R: rows in a few groups, each row roughly a mix of its group's directions:
R (96 x 10):
[[ 19  26   2  -5 -14   9  28  -1 -29 -49]
 [ -1   7   6   2  32  13 -45 -13 -22  37]
 [  4  18   4 -43  -7   0  17  12 -45 -26]
 [  0 -12  -6 -23 -11 -41  28 -28  29  20]
 [ 18  16   4   4 -33   0 -21  39  23 -35]
 [  6  10 -13 -15  -7 -10  18 -24  62   1]
 [-12 -21  20  25  17  10 -44  32 -13  16]
 [-13 -13  10   0   7  20 -15  61 -17 -12]
 [ 44  29  25  30   3  18 -18   5  17   3]
 [ 22  -9  -3 -21  -8 -12   9 -17  61  -7]
 [ -2  -2 -11 -12  38   8 -24  -9  18  51]
 [-48  -9  21 -27  -1   3 -36  16 -14  11]
 [  8 -21   7  13  17 -30  -3 -23  37  39]
 [-27  41 -29  -4  -6  25   1 -18  32   8]
 [ 34   8  17  -3 -33   9   1  24  42 -17]
 [ 36  23   8   6 -40  20  -8 -26  23 -16]
 [-24  33 -36 -14  10  19 -23   2  35   0]
 [ 14  21   1 -26 -20 -20  32 -31 -24 -25]
 [-18  -8   8  29 -49 -23  -3 -30  -5 -14]
 [ 41  16  -8  -8 -22  39   2   1  29 -23]
 [ -2 -53   9 -31   8  -5 -29  -3  19 -17]
 [  4 -33  41  -3   8   2 -23  17 -40   2]
 [-24  32 -49  29  11 -14 -11   2   1   8]
 [ 10  32 -20  52  -6   2 -18 -26   8   5]
 [ 12  25 -24   1 -18  19 -29  26   4 -42]
 [ 31 -39  21  22  -5 -25   2   6 -35  -5]
 [-14 -20  26  13   7   6 -33  45 -26  -1]
 [ -6 -42  21 -18   2  -7 -45  -8  24  -3]
 [ 13 -17  36  -1 -16 -18  18  26  43  15]
 [-56   2 -11   1  -3   0 -42  -6 -15   8]
 [ 23 -40   9 -41  13   1  22  16   6 -22]
 [ 20  -1  20  -1 -14   5  22 -57 -16  17]
 [ -1  10   9  12 -25 -17 -26  41  38 -14]
 [ 10  20 -25 -20  41  35  -7   3  14  24]
 [-15 -13  28  28   4 -10  -3  -1 -54  19]
 [  1 -30  31   6  15  -7 -26  22 -44   2]
 [-42   9   3  26  22 -17 -29  -5 -14  32]
 [ 27  22 -26  -4 -11  43 -12   6  27 -25]
 [-14  19   3  35  -5   4 -55 -18  10  11]
 [ 15   3   1 -10  31  28   9  54  -2 -15]
 [-44  32   3  21 -16  -5 -24  -7 -14  29]
 [-23 -23  19  15   1   7 -39  41 -20   8]
 [ 11  10  11 -16 -27 -17  32  -1 -29 -43]
 [  0   7 -14  34  23  30 -31 -17  24  27]
 [-16  -6 -14  -5  30  31 -30  31  12  31]
 [  8 -19   1  -9  17  15  21  22  54  22]
 [-26  -5 -12  -3 -33 -26  -4 -47  11  21]
 [ 28 -29   9   9   9 -43  19  19 -27 -13]
 [-34  38   6  28 -14   0 -27  -6 -10  29]
 [ 11  -2 -52   9  20  15  14  -5 -13 -38]
 [ 10  13 -31 -14   1 -19  18  -9  56  -9]
 [  9  20 -34  -4 -12  -4  17 -20  53  -4]
 [-12 -17  -1   2  35 -23 -48  28  -8   5]
 [ 25  -7  -2 -19 -12 -13  26 -17  54 -11]
 [-35 -11 -15   8 -56  -8   9  -6  10 -19]
 [  8  -6  20  28  25  26 -24  43 -15 -10]
 [-12  -8 -22  -9  36  16  16 -33 -39  14]
 [  7  54  20  18  -2  18  12  25 -18  17]
 [ 22  20 -24 -18  27  29  31  16  26 -10]
 [-10   8  -5  11  21  22 -49 -18  -9  36]
 [ 14  27 -35 -22  14  28  30  -8  26  -6]
 [  7  54  -6  42   0  18  -7   3 -12   7]
 [-15  13 -30 -20 -40  -3  32 -24  13 -18]
 [  5  -4  12  11 -39 -24  34  -4  -4 -43]
 [-20 -18 -12 -13  37  -2  18  -5 -50   8]
 [ 15  25 -21   2 -11  29 -11 -44 -26 -19]
 [-20  39  -9  34   1  17 -41  -4 -11   5]
 [-19  43   7  29  -1  18 -39   6 -12  13]
 [ -4 -14  21   2   7 -13  24 -49 -17  34]
 [  3 -14  -5  -9  28  22  30 -43  -2  32]
 [-16   5  23   8   3  11  17  14 -62   3]
 [ -7 -12  20  14 -41 -41   6 -31 -12 -12]
 [ 30  24 -33  36   0   1  33 -17   2  -7]
 [ 19 -30  37  11  -8 -14  22   2 -43  -2]
 [ 29  21  15   8 -47   2 -16   7  24 -26]
 [-25  18 -16  -2   0  24 -45 -14  34  17]
 [ -6  19 -25   6   4  16 -15 -44 -42 -10]
 [  3 -54 -15 -31   4 -18  17 -12  12 -18]
 [ -6  20 -27 -15   1  -4   3 -15  61   2]
 [ 24  11 -23  -1 -28   5  31 -25  41  -9]
 [-24 -24 -12 -38  -3 -15  44   9 -18   0]
 [-37  41 -17  30 -10   2 -12  -6 -21  18]
 [ 17   4  16   2 -37  28  43 -19 -19  -7]
 [ 10   2   3  -2 -15  -1  -9  55  39 -18]
 [-21  42  15  22 -23 -11  11  -1 -11  40]
 [ 34  12  -6  -2 -13  40  10 -30  35   3]
 [-10  -1  -3   4  -1 -13 -18  58  35  -9]
 [ 18 -35  36  13  -1 -20   8   7 -43   0]
 [-13  29 -24 -11 -15  38 -15 -18  38   3]
 [ -2  27   6  23 -33 -13 -29 -41 -14  -6]
 [ 29 -32  14  -3  12 -25   7  30 -34 -21]
 [ 33 -33  23  14 -13 -11  13   7 -41 -12]
 [-13  28 -43 -14  17  -2 -14  10  42  -7]
 [ 18  47   9  41   1  20 -25   1   2   7]
 [-37  33   1   9   5  21 -38  16 -25   5]
 [ -8   1  -8   1  -1  -8 -19  61  28 -18]]
the three rows of each list that fit no group, in list order (the others fit one group, some only roughly):
  k462: [-30  -6  -5   6  17 -29  -3 -17 -54   1]
  k611: [-36   6  19   7  19  12 -25  15 -45  16]
  k801: [  5  24  13   6 -30 -12  -1 -49 -29 -19]
  k976: [ 11 -34 -28 -40  11  15  25  -6  23 -12]
  k75: [  6 -11  12  13  38  -6 -30 -16   9  47]
  k492: [ 35  -9 -32  -8  14   9  41   6  -3 -30]
  k340: [ 19   4 -35  27 -24  -3 -13 -24  40  10]
  k552: [  3 -11   1   6  38  28 -26  41  11  23]
  k181: [-24  10  29   5 -13  -2 -55  -6   8  21]
  k422: [ -8   7 -19 -10  -3  22  23 -54 -24  14]
  k759: [-44   5 -13  -2   1  13 -17  15 -50   6]
 : k976; k422; k759
  k456: [-24  12 -33 -16 -22  -3 -11 -46  -3  24]
  k640: [ -1  -2  -1  -1 -59  -4  -5  13  25 -32]
  k735: [ 19  14   8 -12  -3   1  63  22 -11   1]
  k581: [ 24  -7 -18 -12  -1  -9  63   3  -6 -11]
  k56: [ 21 -39  33  14 -16   9 -34   3 -23   4]
  k115: [ -3 -37  25  24  19 -20 -16  38   5  15]
  k43: [-11  -6  -1  17  25 -21 -12  31 -53  -1]
  k661: [ 25 -15  14   0  45   5   7  43  18   8]
  k169: [ 14  17 -10  14 -26 -12  32 -45  14 -22]
  k245: [-35 -38 -27 -36  10  -3   2   5 -16 -17]
  k691: [ 28  45   6  25   3  16  14 -14  30  19]
  k844: [-33 -15   5  10  36 -20  -4  24 -20  35]
  k224: [  1 -30 -33 -22   5 -11  48  -3  -8 -20]
 : k640; k691; k844
  k425: [-32  -4 -33 -11  -2  32  -9   2  34  29]
  k375: [-35  29  -8  -7  38 -18   1  30 -23   4]
  k138: [-15  -6 -40  10  41  -1 -17 -21 -30  -8]
  k938: [-22 -17  12   4  24  -9 -57   6   7  20]
  k30: [ 17  -9  -5 -20  19 -22  29 -18  43  26]
  k920: [ 15   7  33  21  25  11 -35  -1 -40   2]
  k533: [-38  -8 -11  10  13  -9 -55  17  -5  -2]
  k284: [ -2 -33  29  21  22  -7 -14  44  12  14]
  k93: [ -5  11 -36 -15  13 -10 -31   4  49  -2]
  k642: [ 15 -29 -36 -15   7 -10  43  -9  -1 -25]
  k229: [ 10 -17  18 -10 -20   6 -20  50  29 -18]
  k277: [ 10  -8  11  18   3 -22  24  15 -59  -6]
 : k138; k533; k229
  k479: [-11   5 -20  13 -35 -11  11 -51  24   3]
  k432: [-20 -40  26 -31  -8 -19 -29  -4  17  11]
  k267: [  0  22 -19  17 -21  38   6  -3 -10 -46]
  k795: [ 39  -4  20  -9 -16  17  31 -41   7  11]
  k506: [ 18  -2   1   0  53  16 -17  17  17  34]
  k62: [  0  16   6  -3  42  40 -11   6 -15  36]
  k513: [  2   5  14  -2  11  24  -7  50 -34 -28]
  k297: [ 16   0 -23 -15  22  43  25 -33 -13  11]
  k509: [-30  18 -43  34  -8  -8  -5 -30  -8   7]
  k527: [-11  49 -21   5   1  26  15   2  36  13]
  k355: [ -1  13  -5  -9 -40 -25  17 -43 -16 -21]
  k466: [-40  25   9  13 -29  -3 -42  12  -4   8]
  k407: [33  0  3  2 52 13 12 27 23  8]
 : k62; k527; k466
  k196: [ 11   3   3  -1 -26  16  -1 -39  51   8]
  k353: [ 11   4  17  15  34  29 -36  25 -29   0]
  k645: [  4   1  18  10 -23  16 -36  41  31 -13]
  k860: [46 34 -5 39  2 13 16 -5  9  0]
  k841: [-26 -22  -1   2  33 -10   9  19  36  36]
  k120: [ 36 -14  16 -20 -26  13  36 -13  21 -22]
  k249: [ 19 -18  -8 -16   0  20  14 -23  57   7]
  k991: [ 11 -27  29   8  35  12  21  39  -9  12]
  k16: [-36  13 -11   9  28  -4 -47   0  12  22]
  k840: [ 24  18  24 -25   7 -18  25  -8 -41 -22]
 : k645; k249; k991
  k234: [-29 -11  21   5  32 -23 -41  11 -11  21]
  k939: [ -4 -24  39  14  17 -24 -31  34   3   2]
  k825: [  2  11 -16  22 -28 -13  31 -44  24 -11]
  k889: [-40  -1  -1   1 -41 -23 -18 -30  12 -13]
  k280: [-18   5 -24  -5 -38 -16   9 -15  48 -12]
  k190: [-50  -3 -32 -16  10  10 -12   9 -32 -13]
  k648: [ -6  17 -23 -44 -23   2  36   1  -8 -26]
  k256: [-33  26  25 -20  -2  13 -17  34 -27  17]
  k137: [-13  -3  15   8  20 -14  11  26 -59  -2]
  k332: [  6 -19  44  32   9 -16 -25  25 -20  -2]
  k371: [-39 -11 -11  19 -20   0 -38 -17  16  29]
 : k939; k889; k280
  k377: [-22 -20  20  32  -7  -9 -46  -3 -18  22]
  k992: [-38   2  14  -7  38 -10 -27  28 -23  13]
  k733: [-40  23 -14  24 -22 -20   0 -22  -9  31]
  k81: [ 44 -37   2 -15  16   6  -2   1  23 -32]
  k189: [  2   7 -28 -39  -7  10  38  28  22 -13]
  k86: [ 12   0  -6 -31  16 -13 -17   4  58  -8]
  k476: [ 14 -29  50  13   6   4   0   9 -25  30]
  k84: [-45  -9  26 -21   8 -24  -2   8 -30  22]
  k896: [ -3  -7  42 -15  -8  22  18  13 -47  -4]
  k713: [-11  26   2  -7  36  25 -28  40  -2  13]
  k790: [-34 -17  -5 -23 -29   2   0  50  -7  -3]
 : k476; k84; k713
  k901: [-23 -23   4  35 -30 -23 -18 -27  22  13]
  k478: [ 44 -31  35 -12   3 -14   9  -4  29   1]
  k349: [-11  25 -40 -29   6  36  -4 -24   6  14]
  k178: [ 23   1  39 -28  -2  -1  40  28  -1  11]
  k925: [ 31  -7  23  -4 -15  14  25 -11  48  17]
  k50: [ -5  -2  -2 -17 -40 -27  38  11   4 -33]
  k535: [-25 -32  -4 -29 -21 -26   5  18 -22 -29]
  k826: [-12 -17  20 -21  40 -36 -13  30  -1  -9]
  k769: [ 37 -14  38 -17 -23  -4   3   9  34 -18]
  k918: [ -3  44  28  27  -9   9 -33   7  -2  24]
  k542: [-17 -13  26   7   2 -30  15 -38 -19  35]
  k714: [ 33  22  -7  31 -15 -12  45  -3 -11 -18]
 : k535; k769; k714
  k787: [ 30  -2   8  35  40   2  -7 -13  31  19]
  k467: [41 17 20 -8 -5 40  6  5 35  3]
  k311: [-50   0  12  -1  -6  -5 -47   2  -7  17]
  k981: [ 29   4  20  -5  -3 -10  39 -38  16  27]
  k481: [ 29 -33   7   4  31 -10  14  27 -37  -4]
  k64: [  1   6 -34  38   9  11 -38 -25   5 -21]
  k392: [-43  15   8  -6  31   2 -18  27 -33   7]
  k424: [-22 -37  28  10 -25 -32  -8  30   3   1]
  k272: [ 15  26 -40  15  13  16  34   6 -23 -22]
  k910: [-10 -14  34   3 -13 -39  -6  44  15   4]
  k556: [ 16  11 -25 -32  27   7  30  10  38  12]
  k957: [ -6 -21   8  23  17  -7 -41  19 -42  10]
  k434: [ 16  -6  28   0 -24  -3  51 -31   7   6]
  k921: [-28   4 -18  21  22 -21 -48   8   2  23]
  k159: [ 19  13   6 -15  30  30  -9  35 -35 -16]
 : k467; k981; k481
  k660: [ 33   6 -21  20 -13  42 -17 -18  -2 -28]
  k572: [ 13 -14 -16 -34 -13 -30  37  -9 -21 -26]
  k237: [-48 -35  -3 -37  -2 -17  -9  -1  -9   2]
  k167: [-38  -8  -2   1 -56 -14 -12  -4 -16 -12]
  k47: [ 11  34 -20 -16   8  -2  51  -4  19  20]
  k383: [ 36   6  39 -15  -9  -3  36  20  12  18]
  k88: [ 30   6  18 -19  12 -10  38  18 -22 -35]
  k574: [-31   6   2 -29  43 -22 -13  29  11   5]
  k593: [  1  -1  -5  21   7  -8   9  27 -63 -10]
  k42: [-10   2   4  -1  23 -22  28  30 -50 -10]
 : k660; k572; k47
  k892: [  4  -2  -3 -13 -20   6  -8 -33  59  10]
  k606: [ 45  -8 -21   2 -34   9  17 -12  25 -22]
  k912: [ 56 -14  14   6  -4 -10  22 -10  34  -1]
  k719: [18 -5 -2 -5 51 18 -9 29 19 29]
  k778: [-15  21 -11  14 -37 -16 -20  28  -5 -39]
  k785: [-36 -13   6 -32  15  16 -39  21 -18 -11]
  k839: [ 21 -22  26  -6  32  -7  -1  51  -3  -7]
  k244: [ 26   3  16   3 -24  16   9  -2  59   8]
  k140: [  1  32  -6  34  -5  35 -29 -20 -21  17]
  k250: [-32  14 -44  14  31  12 -29  -2  -4   7]
  k748: [-26 -20 -29  -9   4   7   0  18  46  30]
  k423: [-20 -31  -8   6  33  -3 -40  25   3  24]
  k565: [ -8 -33 -41 -16  -1 -18  37 -16  -4 -16]
 : k778; k140; k423
  k439: [-55  27 -17   9  -7  -1  -5   6 -29  17]
  k171: [  4 -13  38  24   5   2 -30  23 -39 -11]
  k514: [  8  13 -43  -2  -1 -13  -4  -6  55  -4]
  k937: [ 17  14 -27  -4  -1 -11   0 -42  47   6]
  k615: [-38 -32  10 -47   1  -9  13  14 -11   6]
  k538: [-21  -5  -1  39 -25 -29 -35 -24  -9  -9]
  k368: [  0   3 -31  -8 -15  16  36  20  44 -16]
  k14: [-12  27 -32 -29 -18   8  -8 -24  40  -2]
  k662: [ 17   4 -30  -8  19  51  14 -30   9   5]
  k416: [ 33   3  19 -16  -5  -7  57  15   2   8]
  k379: [ -7   2   4  -7 -50 -15  22 -14 -16 -40]
  k225: [ 17  35  14  45 -15   0 -16 -16  18  24]
  k218: [ 15 -26  13 -29  25 -30  16  29  11  27]
  k101: [-12  12 -23   5  10  51 -25  34  -1  -7]
  k780: [-31 -25  19  17 -47 -27  -6  -9  -3  -2]
 : k937; k538; k14
  k76: [ -1  -3  21  11  -8 -18  12 -48 -42  15]
  k543: [ 15  24 -11   5  38  46 -24   6 -16  -6]
  k761: [-17 -32 -45 -18   6  -8  24 -17 -11 -24]
  k394: [  6 -28 -22  12 -21 -17   8 -53 -12  15]
  k605: [  6  -5  24  18  -6 -13  45  -7 -46  -1]
  k639: [ 13   0 -22  -7  36  11  11  45  18  29]
  k123: [ 13 -38  23  -1  -7 -31   5   3 -45 -13]
  k512: [ -8  38  -2  42 -23 -11   3 -20   6  31]
  k725: [ 22  19  -7   7  46  38 -23  18   1   6]
  k29: [-35  43  15  -2 -13   5   3  18 -26  30]
 : k394; k639; k123
  k264: [ 37  10  -3  -8  40  16  30  25  20 -10]
  k504: [-16  25 -29   1   5  35  -2  -4  47  11]
  k451: [-19  19 -28  -1   7  49 -34  -3  -4  14]
  k571: [ 21   8 -33 -12  17  50  12 -27   6  -2]
  k931: [ 24  35  40  23 -16  -2  -1   5  13  31]
  k486: [30 47  1 34 -3 15 26  5 -7  2]
  k389: [ 11 -18   9 -13  -6 -14  -9 -33  48  31]
  k629: [ 17  18 -11  38  -9 -13  46   5  21  19]
  k453: [-20 -28  18  31 -12 -25 -31 -15  10  29]
  k964: [ -6   3  30 -10  15  26 -53  24  -2  -6]
  k890: [ 30  -6   8 -10  45  14  15  40  15  -3]
  k656: [ 29   4  -9 -12   2  -2  62  14 -10  -9]
  k619: [-31 -35 -16 -45   9  -3  12  12 -18 -15]
  k165: [-35   3  19  22 -12 -48 -25  -2 -11   8]
  k927: [  6  -8  29 -28  22 -13 -11  32 -43   4]
 : k504; k389; k629
  k655: [ -1 -16  14 -12  -3 -25   7  46 -36 -25]
  k762: [ 35   4  32 -13 -13 -12  45   3  20  15]
  k765: [ 19  38 -14  -5  25  28 -24  22  27  12]
  k601: [-12  -8 -38  -3  -9 -22  52 -17 -11   1]
  k236: [ -1   5  10   2 -21   3  21 -45  45  17]
  k8: [-37 -54  17 -12 -17   5  -6  12   1  14]
  k666: [ -4 -23  -8 -16  42  16  35 -13 -21  26]
  k635: [ 11  33 -15 -17  19  44   1  15 -25 -22]
  k203: [-10 -33 -15 -20  46   9   9 -28 -14  16]
  k251: [-43  20 -21  25 -18 -20 -21 -21  -3  21]
  k127: [ -6 -25 -13   3 -18 -37  36 -30  15  21]
  k783: [-39  30 -29  15  24  -8 -25  -1  10  22]
  k726: [-14  17 -12  -8 -39 -18   4 -53  -5  -5]
  k753: [ -9   6  42 -10   6  18 -50  21   1   7]
 : k765; k8; k203
  k651: [-24 -22  10  40 -24  16 -16  35   4 -15]
  k20: [-25 -42  -8 -27  35  -7   4  20 -15  17]
  k948: [ -5 -15  44 -14   7  13   7  19 -48  -2]
  k157: [ -4  16 -36   3 -19  17 -13 -26  47   8]
  k675: [ -3  46 -30  34   8  22  -4   1 -22 -11]
  k828: [ 21  23  37  -6  15  26 -24  38   1  -6]
  k854: [-25  14 -14  10 -40 -12  -3 -49  -3   4]
  k287: [ 47 -18  39  -3  -2  -9   2  -5  34   2]
  k984: [-35 -16   0   5  34 -14   7 -22   4  44]
  k103: [ 31 -31  31 -32   2 -11  21  18  25  -1]
  k653: [-22  10   1  20 -23  30 -28  13 -35 -27]
  k865: [ 37  -2  23  -7  35 -11  24  35  -6 -14]
  k738: [ 24 -12 -14 -12  -6 -16  63  -7   0  -6]
  k519: [ 27 -28   2  27  19 -16  32  26 -27  -7]
  k385: [  8  18  22  33 -34 -32  15   9   6 -29]
 : k20; k519; k385
  k426: [ 26 -12   7 -10  46   9  20  38  17   6]
  k613: [-18 -35   5   4  34 -36  -7  11 -33   8]
  k215: [-20 -10  11  36  -6   8 -20 -15 -47  24]
  k232: [ 16   5 -51   6  24  -1  14 -14  37  10]
  k421: [ 12 -33 -27 -17  -3 -20  48 -14   6 -14]
  k771: [ 44  -1   7  20 -18 -20  30 -19  31  10]
  k853: [-21 -19  14  23  18 -23 -44   2 -22  25]
  k956: [ 26  22  -7 -19  47  32  13  20  -4  -6]
  k643: [ -6  37 -20 -13   5  22 -15  -4  39  34]
  k505: [ 15   8 -43  17 -10  -9  -8 -12  50  -3]
  k85: [-31  35  32   0 -12  12  -8  21 -16  32]
  k205: [-35   3 -28   3  25 -10 -19   8 -45 -10]
  k873: [  5 -14  14 -13  33  19 -22  52 -11  10]
  k528: [-38  13  -7  23  24 -15 -25  14 -35  18]
 : k613; k232; k643
  k986: [ 16 -41  21 -41  18  12  13  23  10   7]
  k7: [ 32 -16  -9  22 -11  28  11 -42  27  -3]
  k263: [-33  26 -36  18  28 -19 -19  16  -9   9]
  k21: [  0  40 -30  27  11  30   3  11 -26 -18]
  k665: [ 34  23  -2  -2 -34  27  -4 -33  -9 -24]
  k864: [-17  35  39   9  -2  15 -32  20  -6  23]
  k812: [-15  -9  29   6 -16 -35  -1  45  24   7]
  k886: [-32  13  -7  -9  43 -21  -4  36 -22   0]
  k308: [ 14 -13 -16   3   5 -18  60   6   3 -27]
  k399: [ -4  22  22  20   5  19 -59   9   6   5]
 : k986; k7; k308
